In the rows, 128 means zero.
Turns in one plane each, and the order they were made in; the first pair answered
Zor (before -> after):
[153 140 138 133 132 150 123 141 133 147 135 119 129 175  99 112 123 130
 139 114 120 107 133] -> [138 126 134 147 138 139 136 133 132 137 132 114 109 181 104 119 114 122
 145 106 125 120 146]
[141 161 136 103 150 103 104 120 104  98 158 143 110 177 148 150 106 179
 158 118 138 151 134] -> [119 148 131 113 148  93 118 107 117  90 139 149  99 173 162 138  93 159
 160 116 135 168 140]
[139 112 142 149 138 124 135 112 128 129 131 117 106 169 109 141 118 136
 135 126 142 134 133] -> [130 101 135 152 131 122 142 105 145 127 117 125 103 146 123 137 111 117
 141 127 130 148 134]
fup (before -> after):
[135 120 135 126 110 132 130 127 147 127 124 162 143 114 145 110 122 112
 123 125 116 132 114] -> [134 124 137 123 113 134 125 123 148 128 122 161 140 116 147 112 121 112
 123 135 115 126 116]
[155 146 103  95  91 129 106 149 117 160 131 136 143  91 107 114 127 142
 132 150 115  94  96] -> [148 106 126 135  74 148 114 153 126 162 119 140 100 134  98  99 104 138
 139 148 136 110 109]
[124 146 106 110 145 128 130 120 130 127 134 155 167  82 132 122 139 124
 145 139  97 124 125] -> [148 140 135 114 123 171 120 149 126 145 135 160 157 108 102 108 131 140
 134 149 118 106 118]
[112 118 121 150 137  96 157  75 117 156 106 126 127 137 115 152 131 129
 124 107 150 143 161] -> [122 149 106 118 149  96 147  78 107 159 117 127 160 110 114 164 152 131
 119 113 135 121 147]
luru (before -> after):
[120 137 110 121 143 104 134 126 137 114 127 124 146 113 149 139 134 111
 136 124 123 140 115] -> [120 119 121 138 140 104 143 120 135 116 128 117 124 147 146 142 121 115
 140 119 140 149 126]
[ 97 116 104 147 134 129 141 134 105 130 100 156 134  82 127  98 119 103
 125 146 112 160 168] -> [113 107 121 171 147 133 142 141  84 135 121 129 105 150 100 115 109 126
 131 128 142 151 184]
[130 137 112 114 127 138 130 129 135 126 103 156 136 109 151 108 128 118
 127 147 122 133 110] -> [128 111 126 146 130 137 140 125 127 126 107 145 106 154 142 116 117 115
 131 136 137 147 123]
Now pairs of rows:
Between the rows of a pair lie 2 to 3 turns.
[112 136 120 104 156  81 131 127 138 116 124 145 161  66 147 117 114 107
 137 122 101 136 102] -> [153 131 162 102 124 144 104 168 131 151 144 145 159 118  98 102 106 138
 113 137 130  98  88] -> Zor, fup
[111 134 128 158 151 118 136 127 130 127 128 116  98 168 113 131 118 159
 130 120 146 139 153] -> [119 168 109 120 168 106 126 128 121 121 142 121 138 124 122 143 144 166
 130 123 120 116 136] -> fup, fup
[135 123 122 157 140 179 111 156 143 152  74 102 109 143 130 148 150 135
 130 122 143 152 151] -> [126 141 102 131 147 161 110 143 151 145  73 116 139  90 151 151 162 132
 133 127 114 145 142] -> fup, Zor, fup
[115 160 123  95 140  96 128 104 136 155 102 138 139  76 134 100 110 159
 133 134 105 132 101] -> [129 148 141 127 160  89 139  96 105 154 125 103  99 152 109 130 107 172
 142 102 138 140 126] -> luru, luru, fup
[ 90  99 115 141 107 113 125 135 134 125  98 157 138 111 151  82 105  67
 156 146 131 147 147] -> [117 137 114 105 107 137  99 160 122 144 122 159 179  91 135  82 131  87
 140 164 119 106 120] -> fup, fup
[127 165 109 123 169  92 118 124 134 148 147 130 187  62 178 188 125 105
 151 106  93  97 125] -> [104 107 129 190 162  87 153 104 141 140 125 119 119 132 171 187  86  91
 168  86 126 146 160] -> luru, luru, Zor
[151 121 126  94 150 142 116 126 104 157 141 122 133 145 113 167 139 158
 103 114 113 150 122] -> [144 114 130  87 126 164 111 139 125 165 126 143 143 119 121 138 130 150
  96 130 102 147 109] -> luru, fup
[127 108 139 127  82 171 118 151 144 151 115 144 130 115 121  87 119 125
 115 145 136 119 109] -> [125 109 130 133  86 162 118 143 152 143 109 152 129 105 133  82 119 118
 116 147 128 129 115] -> fup, Zor
[122  87 128 130  94 145 128 130 170 172  84 139 138  92 115  94 121  94
 119 153 129 140 118] -> [109  95 108 145 152  83 153  87 135 136 101  98 115 130 126 142 130  99
 140 112 127 168 159] -> fup, luru, fup
[150 172 123  91 164 106 147 116 105 115 143 120 166 137 157 164 156 142
 140 120 141 133 135] -> [154 146 151 101  98 167 123 155 148 145 121 166 167 113 142 103 134 130
 118 153 147 124 108] -> fup, luru, fup
[ 74 131 150 137 111 103 147 125 150 127 108  96  90 129 125  82  91 128
 138 150 155 153 110] -> [ 84 172 130  97 118  88 135 129 143 119 119 103 137  78 134  92 114 137
 130 160 131 128  95] -> fup, Zor
[134 160 135 129 147 122 163 138  85 139 175 110 150 107 146 177 148 155
 132 136 125 134 132] -> [134 133 157 141  94 173 150 171 118 164 156 146 148  90 143 128 126 143
 121 168 129 129 109] -> fup, luru, fup
[119 146 118  98 132 131 123 123 155 127 127 160 147 102 127 132 137 109
 156 136 149 123 103] -> [114 138 113 109 145 114 135 112 153 121 124 153 134 110 133 134 132 102
 167 123 149 141 117] -> luru, fup
[165 117 147 110 123 115 130 153 112 107 140  97  77 186  76 129  83 107
 139  96 163 139 135] -> [126  92 133 116  97 106 137 141 155  99 102 133  79 126 111  97  68  70
 139 107 140 168 129] -> Zor, Zor
[143 124 145 135 141 118 130 132 118 123 130 112 112 163 121 154 124 144
 124 102 136 129 132] -> [119 108 133 139 124 112 137 119 143 124 102 131 117 128 145 132 117 118
 128 111 122 152 129] -> Zor, Zor
[143 135 159 116 140 138 111 144 121 140 144  76 113 168  92 114 122 107
 127 105 163 130 176] -> [125 157 122  93 163  92 126 114 126 117 138  77 143 107 124 129 139  90
 129  97 130 136 174] -> fup, fup, luru
[142 148 112 104 145 100 132 123 108 124 122 127 137 119 139 150 149 131
 131 118 133 115 131] -> [122 116 118 123 126 104 146 116 136 120  98 138 117 115 149 132 126 112
 134 116 137 142 135] -> luru, luru, Zor
[106  87 136 155 100 148 133 123 161 132 113 143  98 137 131  97  99 105
 129 143 137 147 136] -> [135 117 142 124  93 179 106 155 154 150 129 148 128 126 112  99 118 123
 116 156 136 106 109] -> Zor, Zor
[164 132 125 136 141 126 164 108  99 133 142  80 114 187 108 138 137 143
 141 108 119 102 177] -> [133 112 109 157 143  99 183  82 117 112 115  95 106 153 142 129 124 120
 149 105 105 137 180] -> fup, Zor
[ 86 152  64 129 166  81 103 103 127  71 135 140 186  46 189 143 136 123
 129 150  87 126 135] -> [149 155 131 125 113 183  52 185 115 128 171 147 189 109 109 118 129 179
  98 183 135  52 110] -> Zor, fup
[115  87 159 158  91 145 113 156 137 143  99 137 104 154 121  92 107 116
 123 143 151 147 130] -> [103 140 102 106 138  89 112 120 123 115 108 135 163  75 159 127 145 114
 124 137  98 139 125] -> fup, fup
[162 122 146 141 136 140 129 146 120 135 138 119 107 159 104 125 119 139
 117 122 145 125 129] -> [139 121 120 145 154  99 153 111 130 114 124 117 101 135 136 132 119 117
 130 109 126 155 141] -> Zor, fup
[101 101 102 119  97 116 148 137 129 127 112 155 131  79 142  93 124  91
 156 167 128 158 112] -> [126 125  99 116 153  91 155 121  72 113 154 101 114 152 120 149 144 127
 168 133 151 149 141] -> luru, fup, luru
[129 120 141 135 109 141 131 143 144 134 120 158 129 122 120 116 112 118
 114 134 119 127 123] -> [113 121 123 137 128 112 145 119 140 118 115 152 121 114 139 123 116 110
 124 123 108 143 137] -> Zor, fup, fup
[131 112 101 115 143 155 119 142 145 108 135 126 166 100 165 108 158 135
 129 135  92 127  88] -> [146  79 137 153 127 182 115 153 144 123 138 116 123 169 137  99 134 139
 127 129 129 132 100] -> fup, luru, luru
[156 127 129 121 133 152 106 145  80 115 145 103 147 164 103 146 142 110
 133 141 123 147 120] -> [136 117 124 129 149 126 125 132  80 107 142  95 135 158 119 153 134  97
 137 128 120 164 132] -> Zor, fup
[132 137 139 127 148 120 130 114 105 133 140 103 116 159 109 154 131 129
 117 120 137 129 137] -> [124 111 153 146 121 141 132 127 123 143 122 121 104 158 105 126 115 118
 118 130 143 135 129] -> luru, fup, fup
[177 168 120 103 153 119 109 131  63 137 164 113 156 162 132 105 150 181
 120 116 142 109 113] -> [159 148 128 106 104 155  99 150 109 154 128 154 166 105 151  51 130 154
 109 148 131 111  91] -> luru, fup
[139 153 125  97 154 146  94 153  89 140 138 136 150 141 110 143 164 127
 142 124 123  77 125] -> [135 142 125  98 131 160  98 158 113 147 120 161 156 110 118 114 154 116
 138 140 113  81 110] -> fup, luru
[115 106 127 178 121 116 144 117 139 111 123 123  80 160 130 124 109 124
 126 114 133 160 145] -> [149 128 138 165 120 141 128 141 120 125 151 113  95 183 103 132 124 149
 119 116 149 131 145] -> Zor, luru
[141 149 106 117 155 114 135 136  72 163 150  56 154 146 108 179 131 145
 118 111 134  83 134] -> [ 90 124  86 131 145  78 163 103 115 142  95  90 153  73 165 144 112  93
 129 110 101 127 139] -> Zor, luru, luru
[120  78 178 141  59 168 127 155 165 146 116 146  94 160  85  74  89 118
 117 147 146 132 118] -> [ 84  83 134 152 135  67 175  82 135  94 118 105  78 170 127 134 107 104
 142  95 137 181 163] -> fup, fup, luru
[113  82 132 164 115 140 158 111 154 119 108 147  93 123 149 121 126 115
 134 121 116 157 138] -> [120  96 131 162 142 117 162  99 125 108 127 127  86 156 141 153 141 129
 143 104 128 153 155] -> fup, luru
[116 102 150 174 111 123 117 115 128 142 106 108  72 159 119 125 109 122
 140 112 145 137 127] -> [145 132 152 151 118 139  97 130 109 152 137  99  92 166  96 134 127 149
 132 113 145 103 107] -> Zor, luru
[152 138 148 119 116 158 109 152 111 151 141 120 131 151  97 126 127 147
 119 133 143  93 112] -> [105  95 131 145  99 131 133 125 153 131  89 145 116 115 141 102 104 104
 132 131 125 143 121] -> luru, fup, fup
[124 141 131 134 136 117 140 152 149 130  95 148 156  84 141 140 121 126
 137 140  90 125 129] -> [117 121 131 150 133 112 148 144 153 128  88 149 139  93 148 137 109 120
 147 133 100 145 136] -> fup, luru, fup
[131 127 127 129 101 124 123  98 165 105  89 162 166  49 121  82  76  81
 115 166  83 161 120] -> [121 123 112 152 163  62 152  56 128  72 104 115 131 107 133 136  82  92
 134 125  99 193 161] -> luru, fup
